One turning vector, and how many steps it has turned
The counts run from 0 to 585.
[ 67 108  96 127 144 128 141 136 108 141  85 129 144 175 163  98 146  91
 109 116 152 109 123 114 125 161 115 115 146 117  99 119 118 126 165 139
 166 117 128 147 153 184  89 160  86] -> 37
[110 108 111 131 153 138 130 157 166 162  73 131 104 129 173 113 102 131
 131  98 155  99 126 134 154 153 155 104 126  98 111 125 151  92 200 135
 152 134 142 125 157 180 122 148  97] -> 48
[ 98  93 117 131 122 158 140 160 120 154  59 143 163 150 163 110 114 112
 146  78 119 104  91  93 151 151 140 159 157  93 131 109 168 153 141 142
 144 148 138 136 137 162 113 125  77] -> 351
[ 91 124 110 111 109 148 131 152 120 134  68 137 145 137 183 117 118 111
 157  68 141 101  98  91 142 151 142 124 147  97 115 116 157 118 146 157
 161 151 129 138 157 179 106 148  76] -> 232
[ 93 116 111 166 108 157 144 173 129 151  66 116 138 123 154 109 148 114
 135 103 133 101 116  94 145 184 121 134 145  92 124 121 144 116 145 125
 152  83 154 121 133 150  82 146  77] -> 268
[104  94 102 148 162 111 138 152 132 168  53 129 132 148 161 111 104 142
 108 101 152 104 113 119 139 164 138 105 137 103 103 112 135 125 191 130
 145 138 150 132 146 171  97 146  98] -> 176
[ 89 108 104 147 124 171 145 150 145 161  85 120 167 154 136  68 140 104
 103 126 139  98 112  99 147 153 146 127 114 103 118 131 133 150 139 108
 150 103 120  79 124 166  93 160  87] -> 129
[ 75  98 105 156 120 147 148 156 123 147  77 112 150 147 152  83 140 108
 101 132 126 100 118  96 135 174 114 135 131  94 122 137 121 138 149 107
 150  90 130 115 121 161  74 154  80] -> 465
[107 103 129 149 161 157 154 145 136 146  84 140  99 195 155  55 122 126
  93 120 124 127 122 126 128 135 132 176 136  85 101 144 149 114 175 141
 144 106 117 148 116 159 101 138 102] -> 82
[105 103 103 155 113 182 133 149 142 141 105 133 159 175 153  70 157  87
 116 129 160  99 114 113 142 141 140 135 106 107 113 130 141 115 147 126
 177  99  96 103 114 183 104 163  93] -> 455
[ 99  82 111 176 149 166 170 159 144 169  71 148 130 160 136 105 141  96
 101 111 143  98 117 124 137 151 132 150 160  91 113 133 138 141 164 115
 137  80 132 136 133 138 101 136  93] -> 74
[ 86  96 103 164 110 142 139 158 128 141  77 116 153 132 163 104 150 101
 115 131 143  92 117  99 132 180 113 119 125  86 128 137 123 121 148 107
 157  91 127 120 118 166  79 158  81] -> 525
[102 139 113 162 120 168 144 156 144 129  92 145  97 151 171  91 145 122
 122 104 159 110 122 101 124 141 138 137 137  74  96 159 140  75 157 136
 159  79 119 125 129 143  79 159  98] -> 132
[ 83  98  90 127 136 143 136 133 122 154  83 143 179 169 154  79 127 104
 102 115 153  98 112 100 140 137 149 108 115 104 104 126 126 151 150 123
 149 138 110  97 134 180  98 166  96] -> 506
[100 105 101 169 112 142 140 165 126 149  69 126 162 139 166 118 149 106
 125 116 157  88 104 100 136 178 122 110 132 100 119 118 132 116 152 117
 168  98 136 115 127 167  82 154  90] -> 585
[ 99 135 103 146 139 159 132 145 158 142  97 135  86 145 175  84 128 127
 115 110 169 113 128 118 133 141 152 112 116  91  92 145 133  70 179 133
 163 100 122 118 145 167  93 167 103] -> 578
[ 96 115  95 158 122 181 144 144 135 150  99 155 164 167 143  84 149  99
 111 108 160  97 109  93 137 131 153 120 126  95 104 133 134 136 131 129
 162  99 111  89 135 156  94 172 101] -> 386
[ 90 134 107 129 143 132 145 133 102 138  87 143 134 199 152  71 139 130
  99  99 152 127 110  96 121 131 134 128 143 113  81 112 126 126 156 156
 163 121 129 129 146 174  81 164 105] -> 234
[125 101 108 149 154 127 136 156 145 162  50 150 121 135 170 112  92 156
 121  88 153  97 111 112 149 142 162 113 129  83 104 135 152 110 189 127
 139 140 141 113 144 159 107 142 107] -> 117
[ 94 130 123 109 113 141 120 148 115 111  84 126 127 150 193  93 120 125
 151  85 129 115 106 100 133 147 135 141 132  91 114 123 157  96 151 161
 170 152 118 149 137 189  99 146  85] -> 490
[ 82  84 113 107 156 159 140 138 139 165  80 132 156 175 143  69 118  89
 106 114 132 111 121 124 146 141 140 146 137 124 125 116 142 162 167 141
 143 146 113 125 146 191 127 137  84] -> 359
[ 69 110  97 125 163 143 146 132 136 152  91 135 111 175 155  80 132 106
  91 123 163 119 139 128 124 150 136 108 137 120  92 134 113 107 176 140
 154 108 126 131 157 180  94 168  97] -> 501
[113 118 133 127 159 164 144 152 150 152  77 145  85 174 152  64 106 133
 113  91 119 129 120 121 137 126 152 172 141  90 102 135 170 111 179 159
 142 134 130 138 142 166 114 131  96] -> 417
[ 88  91 122 114 167 173 147 142 149 154  96 146 116 188 143  59 115  93
 101 113 123 122 128 131 137 125 141 167 138 103 112 135 150 142 169 145
 137 130 107 139 137 175 130 138  90] -> 418
[ 87 144 109 121 140 147 133 142 127 144  97 127 125 194 149  57 134 127
 104 104 147 131 121 103 129 141 144 135 122 122  85 111 134 115 160 164
 168 125 127 107 151 186  92 168 104] -> 105
[ 80  95 102 124 168 171 158 135 142 156  95 162 126 181 137  94 135  79
 108  98 147 111 129 129 136 123 141 146 166 114 104 125 141 140 161 154
 148 118 117 145 161 168 127 145  89] -> 32
[ 93 130 116 105 122 127 122 145 118 127  71 124 135 144 190  92 110 137
 141  86 132 114 104  90 138 150 144 123 126  96 113 123 147 103 157 152
 158 162 124 123 146 189  96 153  84] -> 430
[105 109 125 137 125 176 149 161 138 150  62 147 127 132 159 101 107 124
 143  74 112 106  98  91 149 135 155 166 152  68 128 139 175 138 144 137
 133 134 135 126 134 145 113 125  84] -> 16
[ 93 115 103 133 118 174 138 138 141 135  98 151 143 154 167  68 128 114
 114 114 147 100 106  97 135 115 161 119 105  75 105 157 142 116 138 120
 152 125  89  90 123 166  97 167  99] -> 583
[ 93 108 104 122 155 167 154 131 129 146  87 180 137 192 149  86 125  95
 116  82 153 113 113 112 128 105 153 144 159  97  93 130 150 138 147 158
 145 138 109 137 152 160 121 151  98] -> 427
[132 143 113 153 109 148 126 165 132 142  75 120 132 146 168  86 124 155
 138  93 153 110 104  89 148 158 151 126 108  97 105 115 160  88 156 142
 172 123 138  93 128 171  88 157 103] -> 122
